One turn moves each row of this set onto another row. After a few examples, where does it send each row asked below?
Zikig: [  3  -9   6   5  -7  12   5  13   3  -5   2   9 -12  -2  21   4  -4  13
 -15  12   6   9]
topil: [ 12  -9   7   9 -15  11  -1  12   7   1  -1  -2 -10  -1  15 -12   0   7
 -18   6  -1  10]
labu: [  0 -13   4   9  -8  11   2   9   5  -9  -7   7 -12 -11  20   9  -9  13
 -10  11   7   6]
Finuk: [ 18 -17   7   1   3   8  -4   9   8  -8   2   1  -3 -11   8  21 -15  -4
 -22   9   8   9]
Lakib: [  5 -13  14   0   4   8   0   3   1 -13   4  -6  -3 -13   1  -6  -5   3
   9  13   3  -3]
kefu: [ 19 -15   9   4 -16   6 -10   5  13   9  10   0   0  -3   7   9 -16   0
 -20   0   5   0]
manet: [ -1 -12   6   5  -8   0   4   7  -9   3   1   4   0 -12   0  -5  -9  -8
   2   5 -11   1]
dusi: [ 18 -22  -1   5   1   6  -8   8   5  -2   4   3  -2 -10   8  22 -16  -8
 -17   5   8   3]
gur: [ -6  -9   9   0 -11   0   5   3  -6   1   4   1   5  -8   2  -6 -10  -3
   3   7  -5  -1]
Pasi: [ 10 -22  -4  10  -7   4 -10  11   0  -6  -4  -1 -11 -26   4  13  -8  -4
 -13  -3  11   4]
zum: [ -1  -8  13  -3   3   3   5   7 -11 -10  10   1   4 -13   5   0  -8   0
   3  12   3   4]
nabi: [ 14 -10   6   6 -18   8   7  12  -9  -2   4   3 -11   0   9  -6 -13   3
 -23   1   4   8]
sopi: [  2 -10  18  -3   5   4  -5   4   0  -5   9  -6   6 -14   7  -3  -2   2
   5  10   0   5]
fopi: [ 11 -24  -2   1  -8   5  -5   5   7   0   5   6 -15 -11   0  16 -11  -2
 -11  -4  17  -7]
dek: [  5 -12  21  -2   6   4  -8   8  -1   0  13   3   3 -14   7   3  -1   3
   5   8  -2   4]
zil: [ 13 -18   6   7 -27   2  -8  10   6  -1   0   5 -12 -16  -7   4  -8   4
 -17  -2   6  -1]
Dok: [ 12  -8  11   3 -15   8   6  13  -1  -2   6   6 -14   3   9  -6  -2   8
 -21   5   3  11]
daged: [ 0 -9 18 -9 -5 -1  3  3 -6  1  9 -1  6 -6 -2 -5 -5 -3 -4  3 -5  6]
tavik: [  6 -11  17  -5  -1   1   2   6  -8   7  13   5   5  -4   1  -1  -8  -7
  -4   3  -8   4]
manin: [  7 -11  13   1  -3  10   0  11  10  -6  -2   4 -14  -5  15   2   5  12
 -17   8   3  15]
Rim: [ 10 -10   7  10 -16   6   6  10   8  -2  -2   8 -13   5   9  -3  -5   6
 -16  11  -4   8]
Vebe: [  7 -13  13  -2   5   8   5   4  -4 -15   6  -3  -2 -10   0  -4  -8   1
   6  15   3  -3]
nov: [ 19 -24  -3  -3  -3   8  -7   9   5  -2   3  -3 -12 -15  -2  10  -5  -7
 -18  -5  15   0]
tusi: [ 11 -15  15  -3   2  10   2  10   5 -11  -3   5 -10  -6  11  12  -3   8
 -21   8   6  15]
geni: [ 14 -16   7   2  -8  16  -9  19   4  -8  -2   3  -2 -11  16   2   1  14
 -16  16   8   7]
Merak: [ 16 -18   7   3 -12  11 -16  15   8  -5   9   5  -3 -19   7  13  -7  11
 -14   9  16  -1]
gika: [  7 -12  15  -4   5   9   0   4  -3 -11  11  -5  -2 -11   4  -6  -7   4
   6  12   6  -3]
tagun: [ -2 -13  10 -14  -7   6   6   0  -2   4   3  -1   3  -3   1  -5  -7  -1
  -2   3  -3  -5]
tumog: [ 16 -11  14   7 -15   9  -4   5  10   6   3  -5  -8   2  15  -6  -7   6
 -19  -1  -1   8]
mokuv: [ 19 -25  -5   3 -10   6  -6  10   6  -2   7   6 -10  -8  -4  12 -12  -4
 -12   4  15  -9]
suvo: [ 21 -20   4   4 -12   4 -12   8   6   6  14   4  -2  -4   4  15 -15  -4
 -16  -1   8  -3]
mon: [  0 -14  11 -15  -9   7   1   4  -3   2   2  -1   4  -7  -3  -9  -2   0
  -3   4  -3  -5]
met: [ 15 -22  -3   2  -6   7  -6   6   2   0   9  -1 -16 -14   2   8 -10  -4
 -14  -8  19  -3]
Gep: [ 16 -13  -2   7 -14   6   2   9  -4   0  -1  -3  -7 -12   4   4 -19 -10
 -26  -3   5   6]
lan: [ 20 -25  -3   3  -3   7 -10   5  13   0   1  -5 -10 -11   0   9  -8  -9
 -13  -2  10  -2]
Kifim: [ 15 -16   9   9 -25   5   0  11   8  -4  -6   6 -11   0  -1  -4  -6   6
 -16   8  -4   4]
Rif: [  2 -11  10   2   8   4   4   9 -12  -5   8   5   2 -13   8   5 -10  -5
   2  12  -3   4]
zabaf: [  2 -11  11  -4 -11   3  -4   9  -4   2   6  -3  11 -10   0 -12  -2  -1
   0   9  -6   0]
fis: [  2 -15  11   5   0   3  -5  13  -5  -7   1   5   0 -22   0  -1   1   0
   7  13  -5   2]
bugu: [  5 -16   0  11  -8   6  -4   8   4  -9  -7   0 -14 -26   8  13 -12   2
 -13   2  12   5]
Mem: [ 14 -22   3   8 -20   1 -13  10   3   1   5   3 -13 -19  -4   8  -6   0
 -13  -8   9  -1]
Rese: [  0 -12  12   1  -2   1  -1   8  -1 -11   2   1   5 -14  -1  -2  -4   1
   8  18  -3   2]
selev: [ 15 -23   6   2 -10   5 -17  12   6  -1  11   7  -6 -17   3  18  -6   5
 -12   1  15  -2]
fodit: [  5 -13  14   0 -11   3  -9  11  -5   8   9   2   4 -14   0 -10   1   0
   2   4  -8  -1]
Dafof: [ -2 -13   5 -11  -9   8   4   4  -5   2  -1  -2   5  -8   1 -10  -6  -2
  -2   6  -3  -6]
kul: [ 18 -21  -6   9  -9   3  -4   9  -1  -1  -1  -2  -6 -13   1  10 -16 -14
 -19  -3   4   4]
dez: [ 10 -13   4   5  -7  12   1  18   6  -9  -5   6  -7  -5  14  -1   3  10
 -17  18   2  10]
tokar: [ 18 -25  -9   3  -7  10 -10   9   9   2   3   0  -5 -11   5  10 -10  -6
 -12   3  13  -8]

Mem moves to Pasi
gur moves to zum
Now these:
Finuk moves to kefu
Rif moves to tavik
fopi moves to met
labu moves to nabi
gika moves to mon
Rim moves to Zikig

One turn moves each row of this set onto another row. After a few examples, where does it send each row asked below?
kugub: [ -1  13  -1   6  -2   2 -13 -12  11  -1  -4  -6 -15   3   0   1   3  -5
 -13   0   8  -3  -3   2   4   6  -7  15   0 -10 -12  -1  -8 -11  -8   7]
vug: [ 24   7   6   5  -9   1  -7  -9   6   8   2 -10   3  -3  -2   0  -7   1
 -12  -6   2   0  -8  -4   9 -15  -8   8   0 -12 -12  -3  -8   1  -9   0]
mivu: [ 11  -3   2   1  -4  -6   5  -3  26  -6   3  17  -7   7 -11 -16   3   5
 -13  11   3   8   9  -5   0   4  -9  -4 -18  -9  -1 -12   5  -3   5   6]
fumal: [  5   5   5   8  -3  -3  -8  -7  15 -11  -4  -2  -6 -10   3  -5  -7   1
  -6  -9  -4  -5  -9   8   9   8   1  14   6  -7 -14  -7  -2  -4  -3   8]
rer: [ 16  -7   3   3 -13  16   8  -6  17  -2  -3  15  -3  -1 -11 -12   7   6
 -10   7   2  10   4  -6  -1  15 -12   2 -13   0   4 -14   2   3  10  17]
sagen: [  5  16  -4   3  -2   3 -10 -11   5   1  -2  -5 -10   3   0   6   5   0
 -14  -6   8   3   0  -6  12  -3 -14   9   1 -11 -16   5 -10  -3  -8   3]
Davum: [ 16  -2   4  -1 -13  12  10  -9  19   0  -2  12  -7   2 -13 -13   8   1
 -11   7   3   7   6  -7  -5  15 -14   2 -14  -2   8 -13   1   4  10  18]
munit: [ 13   3  -9   4 -10   0 -11 -10   6  15  -5 -10  -3   1 -17  -1  -3  -8
  -5  -2   2   0  -5  -4  12  -3 -13   4  -8 -11 -10   9  -3   4  -5  -3]
daku: [ 14  22   5   1   1   1   6  -7   9   3  -5  -4   8  -7  -6   0   2  -8
 -14  -6  10  -6  -4  -1  13  -5 -20   6  -1 -10 -11  -8  -9  12  -7  14]
Dap: [ 16   4  11   8  -8   2 -11 -11  12   5  -1 -10  -1  -2   0  -3  -9   1
 -12  -2   5  -4 -11   5   2  -6   0  13   3 -11  -9  -9  -8  -7  -8   6]
Dito: [ 10  -6   8   0  -4  -3   2  -6  28  -6  -3  16   0   7 -16 -15   1  14
 -15   8   6  11   5  -1   2   7 -10  -7  -8  -9   1  -7   1   0   8  10]
Sudek: [ 18   1   2   7 -13  -3  -9 -11  15   3   0  -6  -5  -7 -10  -6 -14 -10
  -5  -5 -11 -10  -5   8   5   3   3  10  -3  -6  -7  -5   6  -4  -1  -1]
Sab: [  8  15   3  -3   0 -12  -2  -9  14   4  -3 -12  -5  -1  -6  -6  -1  -8
  -4 -10   4  -5  -7  -4   6   0 -12   9   2 -14  -7   4  -9  11  -6   7]
Teme: [ 20  -2   7   1 -14  15  10  -9  18   0   1  13  -5   1 -11 -12   6   3
 -13   7   2   7   6  -7  -5  11 -12   2 -13  -2   7 -16   0   2  10  17]
taki: [ 12  -6   8   1  -6   0   1  -6  26  -6  -2  17   0   8 -15 -12   0  16
 -18   8   6  12   7  -1   3   5 -10  -7  -9  -8   0  -7   1  -3   8   8]
difer: [ 13  13  -8   1  -4   0   3  -7   9  11  -9  -4   6  -6 -20  -1   0 -16
  -7  -3   4  -7  -2   0  17   2 -21   1 -10  -8  -9   0  -1  15  -3   8]
burus: [ 18  19   1   7  -3   9   4  -5   5  -5  -2   4   7 -11  -1   6   1  -3
 -18  -7   2  -3   1   0  21  -5 -16   5  -1  -5 -18 -11  -3   5  -5   9]
fim: [ 20   5   0   2 -10  -8  -3  -8  13   2   0  -6   0 -10 -12  -4 -12  -9
  -2 -13 -12  -6  -4   0  12  -1  -5   5  -1  -8  -9   2   4  10   1  -2]
molo: [  9  -1  -3   8 -12   5 -18 -14  10  14  -7 -10  -6   3 -15  -2  -5  -6
  -9   4   6  -3  -8   5   5   2  -5   9  -6 -10  -7   2  -3  -7  -6   1]
sonoz: [ 11  11   3   5  -1  -4  -2  -4   9 -11   0  -2  -2 -11   7   0  -3   3
  -7 -14  -4  -1  -5  -2  15  -2  -6  10   6  -8 -17  -4  -5   4  -5   5]
lef: [ 12   5  -2  11 -12   9 -15 -12   8  -4   0   0 -11  -3  -1   4  -6  -3
 -15  -2  -6  -3   1   5  10   2   0  11  -2  -4 -15  -5   2 -15  -4  -2]
fuzo: [ 13   0   4   0 -11  13  10  -8  19  -4  -2  15  -8   1  -9 -11  10   3
 -12   5   3   8   7  -7  -4  16 -14   3 -12  -1   5 -14   0   3  10  19]
Tudi: [ 15  -5   4   3 -13  17   7  -7  16   0  -3  13  -4   1  -9 -11   9   7
 -12   9   7  11   4  -7  -3  13 -14   3 -13  -2   4 -14  -1   1   8  18]
riz: [ 15  -4   7   1 -11  13  10  -7  18  -1  -3  12  -3   0  -8 -14   8   7
 -11   7   7  10   2  -7  -4  12 -13   4 -11  -3   5 -16  -3   4   8  21]
Dab: [ 12  -7   7   1  -6  -2   2  -6  27  -5  -3  16   0   7 -17 -14  -1  15
 -16   8   5  11   6  -1   3   6  -9  -7  -9  -8   1  -7   2  -1   9   8]
bogo: [ 10  -4   8   1  -4  -1   1  -6  27  -7  -2  16  -1   8 -14 -13   2  16
 -17   8   8  11   6  -2   2   6 -10  -6  -7  -9   0  -7   0  -2   7  10]
Tulu: [ 15  18  -6   5  -6  12  -2  -9   2   8  -6  -1   4  -2 -11   8   4  -7
 -19   0   9  -1   2  -2  18  -5 -22   3  -7  -7 -15  -3  -6   3  -7   7]
sud: [  5   9   3   1  -3 -10  -7 -12  18   5  -4 -12  -9  -1  -9  -9  -5 -13
  -3  -3   3 -10  -9   4  -1   6  -4  14  -1 -13  -4  -2  -4   1  -5   8]
Siba: [  4  20  -7   3   2   2   4  -5   8  -4  -9   3   1  -9  -8   2   6  -9
 -10  -7   6  -5   0   0  21   7 -21   5  -4  -6 -16  -3  -3  11  -4  12]
Lupu: [ 15  16  -1   2  -2  -3   8  -4  12  -3  -6   1   9 -15 -11  -2  -4 -11
  -7 -11  -4  -9  -2   3  19   3 -16   3  -2  -6 -12  -7   2  16  -1  10]
resa: [ 14  -2   4   1  -4  -4   5  -3  26  -6   5  17  -6   8  -8 -15   3   7
 -15  11   5   9   9  -6  -1   0  -9  -3 -17  -9  -1 -13   3  -5   4   7]
mel: [ 27  12   0   5 -10   7   3  -8   6   9  -2  -2  11  -9 -13   3  -6  -9
 -15  -3   1  -6  -1   0  17 -10 -16   1  -8  -6 -11  -8   0   9  -5   4]
paz: [ 13  -3   2   1  -5  -4   4  -3  26  -4   4  17  -7   8 -11 -15   3   6
 -15  12   4   9   9  -6   0   1  -9  -4 -19  -9   0 -12   4  -5   4   5]
tum: [ 17   0   7   1 -12  15  10  -8  18  -5   1  15  -6   0  -7 -11   8   5
 -14   5   2   8   7  -7  -4  12 -12   3 -11  -1   5 -17   0   1  10  18]
zopo: [ -2  -1  -9   9  -7   0 -14  -9  13  -2 -10  -2 -10  -5 -11  -4  -3  -7
  -3  -3  -3  -4  -5   8  12  16  -4  10  -3  -6 -13   4   3  -4  -1   3]
Ribom: [ 16  -6   6   2 -12  12  10  -6  19  -3  -3  13  -2  -2  -9 -15   7   6
  -9   5   3   9   2  -6  -3  14 -12   3 -11  -1   5 -16   0   6  10  19]
zume: [ 18   6  -7   8 -12   7 -11 -10   4  -1   1   0  -5  -5  -6   8  -5  -1
 -13  -9  -9   1   4  -1  18  -3  -8   4  -2  -4 -17   3   2  -4  -2  -7]
zes: [ 11  -2   4   1  -3  -6   6  -3  27  -8   4  18  -7   7  -8 -16   4   6
 -14  10   4   9   8  -6   0   3  -9  -3 -16  -9  -1 -13   4  -4   4   7]
Latar: [ 17  11 -11   7  -9   9   0  -7   5   2  -7   4   5 -11 -16   5  -2 -11
 -12  -5  -4  -5   4   2  24   3 -18   0  -9  -2 -15  -2   5   8   0   2]
mapo: [  0   6 -13   4  -2  -5  -7  -5   9  -4  -8  -2  -8  -6  -8  -1   1  -6
   0 -10  -4  -1  -2  -1  18  10 -12   7  -3  -7 -16   8   1   7  -1   2]

Lupu moves to difer
taki moves to resa
sud moves to zopo
Now these:
Sab moves to mapo
riz moves to fuzo

One turn moves each row of this set onto another row. After a few examples, where does it send each row asked below?
bigo: [ -4 -17  -4 -11   3  -3   7   7  -9  14   6 -12]
Vidi: [  0  -8  -3  -7  -2   1   9  11   0  18  14 -15]
gat: [  8  -3 -10   4   0  -9  10   1   6  -1   3   2]
kozo: [ -1  11  -3  -2  -2   1   2  -6 -10  17   9  -3]
goz: [ -2  -8  -1   8   9   9  -2  -4   5   7   8 -18]
fovi: [  1  -7  -6  -5  10   8  -1  -7 -12  13  10   8]
kiseg: [-2 -9 -2 -2 17 -3 -1 -4 -4 12  4  7]
Lekel: [ 15   0  -7   2   1   2   6  -6 -10  22  12  -3]
derep: [  8  -4 -16  10   4  -2  -2   0   0  -3   3 -11]
butim: [  0  -8 -11   8   7  -8   9  11  -1  -1   4  -5]
zifof: [13 -5  3  7  2  7  3 -6 -1 22  1 -2]
pef: [ 1  4  0  9 -8  3 10 -6 -4  8  4 -1]
zalid: [12 -2 -1  6 -7  3 -2 14 -5  5  9  4]
tev: [-1  6  2  2 14 -7 -7  4 -5  4 12 -2]
rozi: [14  1 -4 -6 -8 -6  2  7 -5 15 16 -2]
lotu: [ 9 -5 -6 -6 13 -1 -5 11  3 17 -3 -7]
Zol: [  3 -18   0  -6  -6   3  -2   2   0   9   6 -19]
Duger: [ 3 -9  2  1 11  1 -3  4  3 -4 15  4]
detun: [16 -7  0  8 -8  2  7  0 -4 10 11  4]
vunar: [  6  -2 -15  -9   7  -7   4   5  -5  -1  11 -16]
garik: [  9 -11 -10   4  11  11   0  11  -6  10  -4  -6]
sivaf: [  2  -1  -8 -10   5  -7  -8  -7   4   3   3 -15]
meru: [  4 -16   1  -6  11   5   8 -10  -1  12   7 -13]
tapag: [  3  -6  -2  -3  11   3 -17  -4  -2  10  11  -1]
ked: [ -2   5   4  -3 -13  -1   4   4  -4  10  10  -3]
tivi: [ -2 -11  -3  -3  -1   7  -9   2  -6  -7   9  -6]
nuzu: [ -2 -14  13  -7  -1  -2   2  -4  -4   8   4  -8]
dib: [ 10 -14  -5  -9   2   2  -3  11  -2   5  -8  -1]
fak: [ 13   3 -10  -9  -6  -4   0   3 -10  17   3 -10]
sef: [  1  -3  -9   5   3  -2   9  -2 -13   0   2 -18]

tivi moves to sivaf
tev moves to sef
lotu moves to garik
Now these:
rozi moves to Lekel
Vidi moves to fovi
vunar moves to meru
derep moves to Zol
bigo moves to kiseg
pef moves to ked
zifof moves to zalid

